In the data rows, the value 128 means zero.
Here are some points, one per row:
tensor([148., 62., 213., 163., 136., 186., 169., 64., 79., 206., 65., 96., 172., 114., 99.,
        93., 131., 139., 89., 69., 141., 158., 72., 132., 109., 153., 180., 170., 106., 174.,
        114., 93.])
tensor([107., 118., 162., 154., 110., 98., 133., 182., 197., 137., 107., 131., 120., 80., 129.,
        134., 156., 155., 75., 144., 88., 147., 166., 70., 119., 104., 159., 134., 143., 87.,
        69., 183.])
tensor([84., 91., 162., 149., 55., 75., 97., 146., 165., 94., 126., 116., 187., 178., 175.,
        183., 173., 162., 100., 137., 116., 152., 134., 83., 97., 97., 67., 123., 159., 104.,
        142., 169.])
tensor([87., 144., 182., 124., 72., 182., 112., 140., 128., 105., 133., 181., 167., 121., 102.,
        178., 164., 151., 86., 168., 91., 97., 152., 134., 96., 95., 76., 103., 142., 131.,
        71., 182.])
tensor([169., 107., 187., 157., 156., 155., 74., 90., 142., 45., 47., 213., 114., 106., 184.,
        187., 87., 66., 130., 95., 153., 119., 78., 144., 109., 200., 127., 152., 189., 100.,
        89., 127.])
tensor([93., 135., 146., 163., 138., 174., 123., 40., 169., 96., 178., 96., 88., 153., 122.,
        150., 217., 56., 83., 187., 119., 136., 131., 99., 88., 89., 166., 118., 168., 125.,
        131., 115.])
tensor([85., 86., 65., 112., 208., 169., 115., 106., 104., 154., 188., 72., 131., 70., 194.,
        109., 144., 96., 122., 84., 189., 172., 105., 136., 141., 167., 85., 133., 143., 178.,
        67., 168.])
tensor([178., 134., 80., 155., 136., 79., 195., 72., 92., 152., 151., 84., 190., 47., 79.,
        157., 86., 163., 132., 100., 123., 127., 88., 83., 105., 190., 164., 179., 82., 160.,
        206., 125.])
tensor([140., 131., 91., 103., 101., 78., 147., 159., 53., 184., 82., 176., 197., 120., 118.,
        168., 137., 161., 102., 151., 111., 60., 152., 193., 121., 118., 80., 120., 98., 183.,
        136., 125.])
tensor([54., 89., 128., 132., 146., 189., 169., 138., 170., 72., 78., 113., 149., 109., 98.,
        174., 125., 112., 178., 142., 114., 167., 190., 163., 100., 85., 127., 124., 159., 87.,
        117., 98.])
tensor([135., 77., 149., 166., 193., 154., 159., 176., 148., 178., 98., 119., 109., 116., 59.,
        97., 158., 65., 133., 147., 48., 151., 174., 162., 70., 100., 96., 201., 148., 92.,
        81., 139.])
tensor([120., 124., 132., 201., 175., 191., 193., 72., 157., 52., 106., 81., 151., 110., 158.,
        83., 89., 147., 83., 198., 99., 53., 186., 58., 203., 88., 110., 116., 145., 200.,
        84., 133.])
tensor([88., 129., 159., 161., 181., 175., 155., 197., 130., 143., 84., 183., 109., 174., 60.,
        69., 153., 100., 127., 74., 54., 165., 73., 184., 104., 105., 61., 113., 206., 160.,
        106., 117.])
tensor([178., 111., 114., 63., 118., 91., 155., 165., 167., 87., 86., 95., 194., 107., 127.,
        169., 188., 110., 78., 220., 85., 193., 121., 160., 128., 135., 139., 129., 131., 110.,
        77., 67.])
tensor([198., 142., 189., 56., 148., 212., 74., 186., 166., 139., 74., 169., 197., 157., 107.,
        62., 49., 115., 160., 162., 110., 147., 86., 99., 127., 55., 91., 85., 109., 152.,
        163., 109.])
tensor([166., 110., 98., 146., 188., 99., 68., 148., 132., 89., 58., 159., 91., 177., 106.,
        163., 137., 207., 136., 166., 72., 128., 168., 113., 120., 148., 61., 80., 96., 129.,
        170., 169.])
tensor([206., 169., 100., 121., 93., 97., 117., 197., 69., 150., 164., 158., 135., 153., 152.,
        71., 108., 130., 58., 98., 139., 173., 161., 80., 97., 203., 138., 91., 97., 158.,
        161., 54.])
tensor([131., 150., 164., 182., 49., 188., 146., 205., 160., 83., 110., 64., 133., 113., 204.,
        36., 136., 190., 75., 170., 177., 71., 90., 89., 189., 71., 111., 144., 146., 90.,
        112., 117.])
tensor([172., 121., 110., 124., 101., 70., 114., 168., 97., 155., 191., 136., 136., 137., 167.,
        133., 83., 181., 211., 98., 82., 85., 155., 153., 123., 148., 145., 72., 87., 121.,
        142., 80.])
tensor([81., 194., 67., 160., 114., 171., 48., 121., 152., 181., 112., 205., 142., 115., 101.,
        116., 76., 84., 137., 133., 154., 152., 115., 82., 154., 170., 84., 129., 156., 130.,
        101., 161.])
tensor([139., 174., 84., 111., 155., 74., 158., 149., 145., 127., 160., 145., 116., 177., 143.,
        54., 114., 108., 180., 148., 119., 71., 83., 135., 51., 183., 91., 73., 122., 160.,
        139., 208.])
tensor([219., 163., 83., 87., 82., 128., 174., 145., 85., 174., 175., 54., 56., 146., 62.,
        196., 180., 96., 166., 52., 133., 142., 168., 85., 163., 83., 83., 129., 223., 72.,
        103., 191.])
tensor([99., 190., 167., 108., 133., 103., 121., 152., 124., 104., 76., 102., 128., 111., 114.,
        157., 135., 200., 106., 129., 97., 159., 157., 89., 92., 96., 193., 126., 161., 65.,
        125., 177.])
tensor([91., 114., 173., 148., 84., 100., 186., 201., 73., 70., 139., 105., 125., 147., 129.,
        186., 166., 104., 115., 147., 138., 113., 101., 65., 162., 97., 153., 149., 45., 102.,
        169., 198.])
tensor([85., 82., 85., 178., 64., 123., 134., 99., 39., 169., 147., 67., 133., 154., 166.,
        122., 52., 136., 184., 189., 166., 171., 114., 109., 143., 122., 180., 164., 175., 84.,
        157., 103.])
tensor([121., 115., 170., 103., 124., 75., 142., 155., 174., 96., 83., 102., 179., 79., 123.,
        118., 183., 87., 113., 67., 86., 127., 177., 56., 172., 110., 209., 142., 172., 252.,
        70., 117.])
tensor([106., 150., 166., 157., 143., 124., 144., 60., 157., 132., 99., 115., 94., 109., 137.,
        113., 145., 66., 128., 197., 172., 166., 82., 140., 160., 66., 150., 133., 179., 97.,
        109., 101.])
tensor([126., 104., 68., 149., 140., 163., 98., 76., 159., 126., 172., 190., 154., 152., 156.,
        122., 117., 107., 148., 112., 169., 112., 121., 65., 92., 155., 121., 188., 145., 96.,
        69., 127.])
tensor([96., 173., 112., 65., 107., 102., 100., 154., 69., 111., 206., 145., 135., 169., 167.,
        133., 120., 135., 134., 125., 123., 106., 164., 113., 117., 204., 79., 89., 84., 167.,
        161., 132.])
tensor([153., 138., 101., 136., 74., 150., 99., 86., 120., 142., 152., 129., 138., 110., 178.,
        75., 104., 68., 150., 94., 140., 173., 102., 177., 151., 172., 107., 181., 89., 101.,
        200., 105.])
tensor([98., 134., 191., 143., 173., 145., 58., 86., 157., 103., 144., 115., 99., 160., 169.,
        127., 111., 102., 168., 149., 187., 112., 107., 101., 105., 179., 90., 121., 170., 56.,
        96., 141.])
tensor([96., 150., 71., 182., 71., 115., 65., 190., 152., 39., 166., 145., 73., 182., 10.,
        121., 95., 144., 145., 137., 190., 116., 97., 100., 75., 184., 184., 148., 147., 214.,
        136., 158.])
tensor([90., 124., 123., 128., 135., 64., 125., 111., 144., 88., 93., 190., 150., 199., 99.,
        165., 192., 171., 85., 108., 152., 150., 156., 77., 81., 101., 141., 90., 110., 146.,
        150., 158.])
tensor([159., 92., 76., 120., 150., 156., 97., 100., 122., 159., 162., 135., 173., 104., 121.,
        88., 92., 129., 161., 79., 123., 83., 98., 133., 191., 150., 170., 162., 108., 79.,
        212., 112.])
tensor([160., 75., 145., 54., 167., 168., 207., 159., 189., 161., 200., 139., 50., 73., 132.,
        101., 53., 115., 170., 163., 143., 137., 68., 150., 129., 156., 99., 76., 145., 112.,
        110., 92.])
tensor([60., 133., 133., 152., 164., 146., 59., 119., 162., 196., 99., 83., 136., 142., 138.,
        118., 95., 113., 154., 118., 169., 76., 101., 148., 159., 177., 195., 146., 127., 100.,
        81., 97.])
tensor([198., 62., 187., 134., 64., 122., 115., 135., 92., 114., 98., 68., 110., 98., 100.,
        110., 165., 168., 134., 170., 213., 150., 189., 202., 204., 94., 129., 80., 56., 75.,
        135., 128.])
tensor([132., 71., 171., 85., 131., 76., 171., 159., 151., 126., 126., 79., 121., 95., 127.,
        153., 146., 129., 61., 99., 93., 196., 137., 161., 129., 106., 160., 83., 149., 94.,
        196., 183.])
tensor([150., 79., 85., 148., 88., 171., 117., 74., 172., 188., 156., 154., 79., 129., 132.,
        110., 117., 93., 155., 141., 142., 48., 84., 178., 90., 168., 108., 113., 149., 196.,
        143., 138.])
tensor([135., 118., 168., 86., 136., 83., 135., 157., 177., 93., 94., 152., 96., 122., 108.,
        168., 136., 182., 119., 171., 135., 104., 186., 132., 107., 84., 51., 152., 104., 173.,
        182., 49.])
tensor([111., 141., 85., 165., 147., 102., 113., 108., 132., 131., 203., 116., 121., 119., 129.,
        103., 94., 102., 108., 142., 183., 162., 124., 166., 106., 131., 156., 192., 179., 69.,
        82., 71.])
tensor([181., 146., 185., 32., 168., 132., 160., 50., 58., 32., 147., 90., 133., 136., 93.,
        180., 90., 149., 135., 118., 105., 129., 183., 166., 167., 99., 192., 193., 158., 84.,
        83., 121.])
tensor([178., 92., 68., 78., 126., 84., 108., 105., 121., 165., 167., 156., 74., 210., 215.,
        101., 69., 152., 92., 111., 51., 131., 169., 169., 146., 117., 151., 93., 102., 179.,
        151., 167.])
tensor([131., 157., 89., 169., 131., 182., 147., 90., 169., 129., 142., 121., 112., 94., 135.,
        88., 102., 137., 187., 76., 158., 150., 123., 169., 100., 169., 145., 133., 94., 100.,
        58., 107.])
tensor([109., 157., 184., 83., 146., 107., 110., 159., 118., 110., 84., 173., 120., 64., 123.,
        163., 130., 132., 108., 141., 113., 83., 200., 193., 115., 118., 74., 102., 105., 147.,
        197., 130.])
tensor([131., 206., 111., 99., 86., 81., 180., 132., 105., 191., 122., 128., 111., 117., 121.,
        135., 182., 161., 86., 63., 61., 84., 117., 154., 208., 94., 133., 111., 126., 142.,
        182., 135.])
tensor([80., 211., 144., 187., 167., 180., 134., 77., 180., 175., 121., 58., 127., 216., 114.,
        242., 94., 102., 83., 108., 113., 173., 58., 148., 115., 74., 128., 125., 32., 177.,
        85., 69.])
tensor([174., 76., 157., 72., 162., 150., 85., 162., 76., 96., 105., 126., 112., 74., 197.,
        98., 209., 160., 204., 173., 88., 147., 69., 180., 68., 57., 114., 112., 102., 164.,
        173., 153.])
tensor([165., 141., 96., 174., 196., 76., 76., 79., 113., 135., 177., 171., 159., 94., 132.,
        107., 105., 126., 168., 67., 179., 98., 117., 195., 171., 127., 123., 86., 97., 134.,
        120., 92.])
tensor([98., 175., 126., 130., 99., 39., 160., 76., 98., 166., 148., 168., 106., 158., 157.,
        54., 114., 97., 193., 117., 157., 130., 115., 98., 158., 157., 129., 157., 64., 177.,
        161., 117.])
tensor([95., 172., 44., 73., 102., 121., 153., 185., 87., 128., 103., 184., 144., 179., 111.,
        157., 150., 117., 78., 100., 200., 81., 181., 81., 121., 94., 180., 138., 87., 103.,
        185., 163.])
tensor([69., 115., 112., 127., 125., 180., 162., 91., 63., 180., 155., 106., 83., 82., 79.,
        157., 201., 180., 146., 105., 94., 124., 111., 105., 210., 212., 169., 154., 145., 70.,
        97., 87.])
There is one direction along which these points spread out most. How many in every 100 of the points above lie lower along it than each point below? Round to a whole number. More than half of the points above lie lower than the first one.
tensor([54., 89., 128., 132., 146., 189., 169., 138., 170., 72., 78., 113., 149., 109., 98.,
        174., 125., 112., 178., 142., 114., 167., 190., 163., 100., 85., 127., 124., 159., 87.,
        117., 98.]) 29
tensor([174., 76., 157., 72., 162., 150., 85., 162., 76., 96., 105., 126., 112., 74., 197.,
        98., 209., 160., 204., 173., 88., 147., 69., 180., 68., 57., 114., 112., 102., 164.,
        173., 153.]) 25
tensor([132., 71., 171., 85., 131., 76., 171., 159., 151., 126., 126., 79., 121., 95., 127.,
        153., 146., 129., 61., 99., 93., 196., 137., 161., 129., 106., 160., 83., 149., 94.,
        196., 183.]) 8
tensor([131., 206., 111., 99., 86., 81., 180., 132., 105., 191., 122., 128., 111., 117., 121.,
        135., 182., 161., 86., 63., 61., 84., 117., 154., 208., 94., 133., 111., 126., 142.,
        182., 135.]) 33
tensor([98., 175., 126., 130., 99., 39., 160., 76., 98., 166., 148., 168., 106., 158., 157.,
        54., 114., 97., 193., 117., 157., 130., 115., 98., 158., 157., 129., 157., 64., 177.,
        161., 117.]) 77
tensor([109., 157., 184., 83., 146., 107., 110., 159., 118., 110., 84., 173., 120., 64., 123.,
        163., 130., 132., 108., 141., 113., 83., 200., 193., 115., 118., 74., 102., 105., 147.,
        197., 130.]) 17
tensor([178., 92., 68., 78., 126., 84., 108., 105., 121., 165., 167., 156., 74., 210., 215.,
        101., 69., 152., 92., 111., 51., 131., 169., 169., 146., 117., 151., 93., 102., 179.,
        151., 167.]) 52
tensor([165., 141., 96., 174., 196., 76., 76., 79., 113., 135., 177., 171., 159., 94., 132.,
        107., 105., 126., 168., 67., 179., 98., 117., 195., 171., 127., 123., 86., 97., 134.,
        120., 92.]) 92
tensor([169., 107., 187., 157., 156., 155., 74., 90., 142., 45., 47., 213., 114., 106., 184.,
        187., 87., 66., 130., 95., 153., 119., 78., 144., 109., 200., 127., 152., 189., 100.,
        89., 127.]) 63
tensor([198., 142., 189., 56., 148., 212., 74., 186., 166., 139., 74., 169., 197., 157., 107.,
        62., 49., 115., 160., 162., 110., 147., 86., 99., 127., 55., 91., 85., 109., 152.,
        163., 109.]) 42
tensor([148., 62., 213., 163., 136., 186., 169., 64., 79., 206., 65., 96., 172., 114., 99.,
        93., 131., 139., 89., 69., 141., 158., 72., 132., 109., 153., 180., 170., 106., 174.,
        114., 93.]) 65
tensor([111., 141., 85., 165., 147., 102., 113., 108., 132., 131., 203., 116., 121., 119., 129.,
        103., 94., 102., 108., 142., 183., 162., 124., 166., 106., 131., 156., 192., 179., 69.,
        82., 71.]) 83
tensor([85., 86., 65., 112., 208., 169., 115., 106., 104., 154., 188., 72., 131., 70., 194.,
        109., 144., 96., 122., 84., 189., 172., 105., 136., 141., 167., 85., 133., 143., 178.,
        67., 168.]) 90
tensor([150., 79., 85., 148., 88., 171., 117., 74., 172., 188., 156., 154., 79., 129., 132.,
        110., 117., 93., 155., 141., 142., 48., 84., 178., 90., 168., 108., 113., 149., 196.,
        143., 138.]) 94
tensor([87., 144., 182., 124., 72., 182., 112., 140., 128., 105., 133., 181., 167., 121., 102.,
        178., 164., 151., 86., 168., 91., 97., 152., 134., 96., 95., 76., 103., 142., 131.,
        71., 182.]) 6
